In the rows, zero is written as 128.
One turn sends every row of this set to another row. A few are shown first. Where does it send the rows asked after them?
biri: [110 126 154 127 160 136 134 117  98  92 120 136 135 119]
lep: [104  93 154 125 140 118 123 118 122  73 123 136 112 129]
telu: [ 86 118 139 131 152 130 169 144 133  83  97 136 113 106]
tul: [ 99  84 143 139 160 137 152 132 143 115 108 113 105 126]
pufe: [108  69 146 120 142 122 157 129 140  96 107 126 109 125]
dap: [122 113 154 116 124 136 160 136 144 100 160 125 124 103]
sano: [ 95  98 162 152 127 130 164 133 109  90 111 129  96 118]
fam: [120 117 158 119 130 129 152 131 137  80 155 131 132  96]
mivav: [ 80 106 134 128 160 132 175 101 134 120 147 124 117 118]
tuni: [ 93 132 140 107 119 128 133 126 127  92 127 146 107 128]
nade: [ 92 103 150 141 164 128 127 123 122  76 108 133 115 116]
Buz: [ 79 108 141 130 168 129 154  93 127 109 153 129 121 121]
Negi: [ 88 125 131 122 164 138 132 130 144 106 116 128 110 128]
repez: [127 100 159 123 129 135 150 128 143  98 164 120 124 106]
Pifep: [ 78 112 148 135 156 123 168  94 111  89 145 137 123 111]
vev: [106 128 134 110 167 142 164 135 127 117 108 129 134 114]
Fav: [126  99 151 115 139 135 157 135 153 100 153 118 128 102]
daz: [ 99  92 139 111 135 122 171 139 143  90 100 134 111 115]
noka: [113 103 154 131 153 134 177 132 106  98 100 132 132 108]
Rin: [124  99 155 118 146 131 146 131 149  82 150 125 135  97]
Seg: [ 98 106 152 143 139 139 128 121 121 115 134 122  93 138]
lebo: [ 86  96 149 139 152 128 173  95 116 111 152 125 114 120]
Bet: [ 80  96 141 130 174 126 172  98 130  99 137 129 127 111]
kapi: [102 108 152 117 128 125 118 119 124  96 135 135 103 138]
Teg: [120 106 166 138 139 138 153 118  88 106 127 129 121 126]
Somom: [113 128 147 120 153 147 135 121 111 127 132 128 123 133]
pek: [127 100 161 122 126 132 164 135 138  87 152 127 126  96]
Daga: [ 99 109 134 104 122 130 168 140 147 112 112 133 103 128]
Remok: [104 145 146 117 137 144 165 128 106 116 120 139 124 120]
nime: [ 91 121 141 132 125 141 167 139 132 124 121 124  92 128]
pilu: [ 94 124 128 100 135 130 140 133 148 104 119 138 109 127]
fabin: [109  76 161 131 125 120 149 122 120  83 116 130 103 126]
Zuz: [ 74 123 136 124 164 128 170 100 128  99 141 137 125 107]
Fepe: [120 114 148 111 139 131 160 136 149  82 148 129 133  94]
Vatag: [ 79 109 145 133 148 127 190 102 119 102 140 135 118 108]
Gelo: [121  89 154 133 168 137 150 120 109 109 112 121 132 120]
lup: [ 78 120 145 131 142 131 175  99 117 113 155 136 113 117]
refub: [115 105 145 122 146 144 181 135 117 132 113 122 123 121]
Zelo: [ 85 141 151 135 129 134 144 130 113  85 120 144 103 118]
Tenug: [122 112 149 113 143 135 142 132 151  94 158 125 131 102]

pilu turns into pufe
Vatag turns into Pifep
And these:
Fepe turns into Rin
Teg turns into Remok
Seg turns into nime

One turn sends every row of this set to another row. A few are shown first. Where does it send the rows asked after them?
Bavi: [124 120 141 159 140 117 146 121 120 138 132 157]
Kef: [112 119 139 150 136 123 148 119 125 141 125 151]
tetu: [144 101 139 146 132 143 123 155 110 100 115 151]
Vovu: [134 113 140 139 140 156 113 141 103 110 121 155]
Bim: [149 140 118 129 129 114 112 134 141 108 123 123]
gitiv: [157 135 119 134 131 111 117 131 148 104 120 133]
Ruge: [159 129 134 127 129 125 124 152 134 158 118 122]
Ged: [128 103 153 109 125 106 147 147 129 132 124 122]
Lum: [133 128 120 127 123 158 113 149 134 140 110 120]
kol: [132  98 144 136 120 154 118 162 119 122 113 130]
vutef: [112 127 120 109 129 151 132 137 134 126 113 119]
Poben: [140 133 139 126 134 105 113 125 137 100 129 139]
nus: [119 128 116 115 130 157 136 134 139 127 107 130]
megiz: [141 104 136 144 132 140 113 154 105  97 122 138]
posa: [161 129 142 122 149 115 126 138 115 151 129 149]
ritev: [116 123 130 162 135 123 135 115 129 122 125 153]
Rafe: [125 123 130 165 141 123 138 121 120 133 127 157]
Gimom: [129 103 153 113 124 110 151 143 137 127 115 131]
rud: [128 102 157 122 113 119 126 155 140 115 116 119]
gud: [157 123 139 137 122 107 111 147 145 119 125 119]
kuvo: [116 107 167 110 131 119 139 138 122 122 122 139]
dega: [112 129 128 151 136 120 142 112 135 134 125 149]
kuv: [162 119 135 130 143 129 132 153 109 154 121 136]
Bok: [165 121 129 133 142 127 141 151 120 155 115 143]
Zema: [120 142 124 109 140 148 127 123 134 138 116 136]

megiz turns into kuv
Lum turns into gud
And these:
Bavi turns into Kef
Zema turns into Poben
gitiv turns into tetu

